In the rows, zero is written as 128.
One turn sends every row of this set to another row. A few are shown first. Where does it send the rows asked after them?
feti: [131 125 152  83 175 175 138 118 157 153 146 138 155 123 155 132 105 114
 166 111 125  99 135]
puf: [109 129 178 132 151 168 115 114  97 128 123 108 165 124 153 154 123 114
 171 103  84 137 126]
molik: [120 157 102 139 142 137  95 124 102 133 130 139 148 124 172 115 135 153
 141 118 104 142 174]
Sudep: [136 146 112 117 161 154 114  85 130 161 150 145  99 102 173 141 112  95
 137 145 111 117 125]
duk: [122 105 115 110 109 160 153 111 126 123 132 113 121 108 133 126  94 108
 143 111 107 160 130]
nad: [130 120 158  74 181 165 134 114 147 151 142 146 161 124 154 137 103 113
 166 109 121  94 136]
genen: [156 154 152 148 123 125 109 129 113 141 174 144 132 112 178 147 129 129
 145 141 141 111 164]
dufu: [161 140 150 115 108 138 133  81 115 138 132 106 153 126 142 119 127 146
 114 101 160 125 133]
soge: [127 108 117 116 107 160 155 113 124 124 139 111 118 113 131 133  93 107
 146 118 115 164 127]
mapi: [160 158 149 147 134 131 115 136 114 147 172 148 139 119 181 148 132 133
 140 137 131 106 166]
dagap: [122 130 112  91 141 142 110 136  97 141 125 126 139 126 163 164 137 123
 168  83  96 174 150]
lor: [126 111 115 115 104 167 152 116 126 130 139 116 117 106 134 133  89 103
 151 114 113 161 139]
makid: [138 148 107 118 154 148 115  80 128 165 144 140 101  97 174 139 108  99
 132 147 117 123 129]
ruvem: [162 141 156 111 113 141 128  87 113 147 132 105 155 121 144 115 124 145
 113  98 158 118 129]
lagob: [114 135 115  98 147 152 107 129 102 142 136 124 146 126 160 162 148 130
 174  82  89 166 155]
sopa: [143 147 106 120 160 148 115  81 126 162 155 136  98 101 164 134 113  92
 132 143 119 116 133]
Manot: [143 162 158 134 155 152 137 132  92 142 160 101 173 119 145 172 108 112
 141 136 121 103 131]
pazi: [ 99 142 147  72 154 118 124 117 109 114 135 138 118 141 144 119 129 161
 122 100 130 118 138]
duvok: [165 136 155 111 113 143 129  81 113 136 137 111 156 123 141 117 123 147
 113 100 159 117 119]
Mib: [163 130 152 112 112 141 133  84 111 134 135 101 156 114 135 121 124 144
 112 103 157 122 130]
Rig: [ 98 138 146  73 162 122 123 117 116 121 132 144 109 134 152 124 129 161
 130 100 124 121 134]
Purab: [140 145 102 119 158 146 117  82 133 163 143 138 101 102 171 143 114  94
 140 143 114 120 129]
kip: [108 127 178 122 149 176 124 129  91 123 126 120 166 130 151 164 128 107
 164 100  91 131 125]
rokal: [113 121 174 126 135 173 115 119  85 133 122 112 169 128 150 160 119 111
 168 102  92 132 116]
luvid: [118 133 108 103 142 150 111 131  95 140 130 128 141 126 163 166 145 120
 167  87  88 170 148]
mov: [111 120 182 123 147 180 122 111 100 120 126 119 168 121 152 162 118 107
 167 108  91 138 127]
mudan: [ 98 139 141  68 151 120 119 117 117 123 134 148 112 137 148 127 129 157
 131 101 130 118 135]
supos: [143 158 152 144 143 160 144 139  85 138 155 108 177 128 140 163 105 116
 141 132 126 107 130]
Nuno: [112 163  99 131 146 133 100 127 103 147 138 130 150 125 172 111 122 152
 153 129 104 140 179]
duzof: [144 139 107 118 161 146 114  82 126 168 146 146 105  97 167 138 108 101
 136 148 118 116 133]
das: [132 133 157  78 182 170 132 112 155 149 143 144 159 126 157 131 112 120
 164 106 120  97 137]
Besut: [100 133 140  71 155 114 119 114 116 121 130 143 124 137 154 125 129 160
 120 101 131 123 137]
zuse: [126 101 113 113 115 162 152 108 121 127 137 114 118 103 131 130  97 106
 151 116 109 163 137]
sobak: [145 164 158 128 152 146 140 138  83 150 159 101 172 133 147 171 104 120
 150 133 129 112 120]
guk: [164 141 145 113 109 145 130  82 107 138 130 103 153 117 138 119 121 142
 113  97 156 129 124]
vere: [135 129 156  72 177 170 138 113 155 156 149 143 156 125 148 137 103 112
 165 107 119 103 137]
vulim: [152 157 156 145 124 125 115 131 100 146 172 142 137 119 174 146 130 147
 145 144 130 109 170]
Gebab: [132 127 156  80 183 166 137 114 155 153 149 144 155 133 158 135 106 110
 162 113 122  99 139]
fud: [153 158 152 130 154 150 149 132  81 142 152 103 174 131 144 161 106 119
 145 132 134  99 128]
vuzu: [119 150  94 138 139 135  96 134 105 137 138 134 147 114 179 117 123 148
 146 119 102 143 177]
zorog: [146 147 164 154 125 129 113 132 109 146 174 133 136 119 182 143 128 133
 145 144 130 114 163]
Zopi: [124 135 120  98 131 142 109 130 102 141 137 120 142 127 174 166 141 124
 179  84  95 169 148]
rodo: [ 96 140 146  69 157 115 120 113 117 122 127 143 120 142 147 127 128 154
 129  98 130 120 131]
san: [120 105 120 116 109 162 156 116 120 126 138 113 115 108 129 130  87 109
 148 109 120 163 132]
vin: [116 157  98 131 148 135  95 128 106 138 131 138 145 120 168 111 136 158
 145 130 101 139 171]

vulim -> lagob
Mib -> Besut
Now find these:
molik -> kip
mov -> genen
Sudep -> lor
makid -> san
duvok -> mudan
puf -> zorog

One turn sends every row of this set to another row. A few are shown first. Where does it send the rows asked after them?
Vodup: [138 148  96 126  90 144 135 118 145 154 115 110 143  97 131 132 136 118
 124 130  92 131 153]
noso: [137 133 105 142 180 126 169 115 131 137 150 134 122  95  97  89 126 121
 131 122 136 109 135]
lup: [177 125  89 114 134 136 141 120 167 146 124 115 123  78 100 101 111 135
  97 111 129 128 147]
ketem: [139 122  92 146 183 146 171 116 133 129 146 137 125 105 100  94 127 124
 127 133 136 114 134]
zum: [145 128  95 158 174 141 165 112 122 133 148 130 125  98 104  84 126 122
 126 122 131  99 126]
pusom: [180  82 158 130 107 115 169 117 144 130 154 115 137  99 143 131 134 141
  87 126 123 121 149]
dab: [179  87 158 125 111 126 175 127 142 133 151 112 144 106 143 129 128 135
  80 126 129 127 149]
Ziz: [136  89 135 112 122 129 174 108 134 114 122 172 132 101 105 135 134 148
 112 115 154 134 112]
pav: [133  93 139 106 112 125 175 113 134 125 117 169 133  94  98 124 128 141
 116 115 149 137 111]
mudi: [185 148 158 165 107 127  99 115 151 127 143 121 146 131 155 103 131 144
 119 134 115 118 131]
bas: [171 131  98 121 143 134 142 121 164 158 104 116 127  82  98 101 112 134
 107 106 136 126 156]
Vav: [138 134 131 156 141 138 118 109 146 123  97 174 141 146 130 120 151 140
 138 129 156 118 101]
Ped: [143 151  99 126  95 152 124 106 145 153 114  99 150 104 133 127 126 129
 116 122  89 127 141]
sovod: [141  92 136 114 127 121 172 108 134 111 123 170 136 108  93 112 130 143
 107 109 159 140 114]
zitet: [129  97 144 109 119 129 177 111 137 116 123 172 131 108  93 124 134 140
 117 113 154 132 112]
mose: [140 135 134 155 145 132 119 106 145 122  93 162 145 143 132 112 162 134
 146 129 153 121  97]
bubo: [134  92 145 115 119 128 176 113 133 119 129 173 137 102  92 120 128 137
 125 109 151 136 115]
Peg: [139 129 136 164 145 144 122 110 139 109 101 162 150 148 123 112 154 136
 144 135 146 122 100]
Dilo: [189  87 154 129 111 124 173 135 141 133 151 111 146 106 139 124 133 135
  90 128 130 129 152]
sek: [185  90 154 124  99 116 168 130 140 139 145 119 136  96 149 120 133 127
  84 125 128 128 146]
Sifin: [178 147 159 175 121 125 103 112 152 125 148 117 147 134 151 102 130 139
 117 143 118 110 130]
baz: [118 147 119 134 153 137 134  82 118 151 142 128 151 130 121 118 125 126
 157 144  97 119 139]
gar: [139 133 124 155 143 137 117 109 142 121  89 165 146 139 126 105 151 132
 137 129 162 124  99]
tola: [178 136 159 173 117 120 103 113 160 135 143 123 142 139 158 113 135 141
 115 137 118 104 135]
pezar: [178 142 171 160 114 128 100 118 151 134 138 122 150 129 159 116 130 138
 126 143 110 112 131]
lofil: [154 140  96 126  96 139 126 104 141 162 113  99 139 104 141 128 137 118
 124 130  90 127 146]
bere: [180  90 160 128 109 120 174 125 137 137 151 107 149 101 141 130 133 134
  91 139 117 125 151]
Zogi: [124 143 113 123 155 136 136  82 113 144 148 118 171 123 127 117 128 129
 144 144 102 116 140]
nulen: [179 142 158 172 116 123 101 116 155 129 146 117 145 128 160 109 130 145
 114 134 114 116 126]
ruzif: [117 145 110 142 156 130 142  79 110 150 138 120 163 124 129 117 134 124
 147 130  98 125 130]
Roz: [142 132 133 153 139 141 121 103 138 119  92 163 152 143 134 107 159 130
 150 128 153 125 102]
risa: [172 132  97 115 139 145 148 137 168 149 117 106 125  83 105 103 118 129
 100 114 134 115 155]

Zogi -> zum
dab -> nulen
lup -> lofil
Now find these:
gar -> pav
mudi -> Roz
risa -> Ped
sek -> pezar
Ziz -> pusom

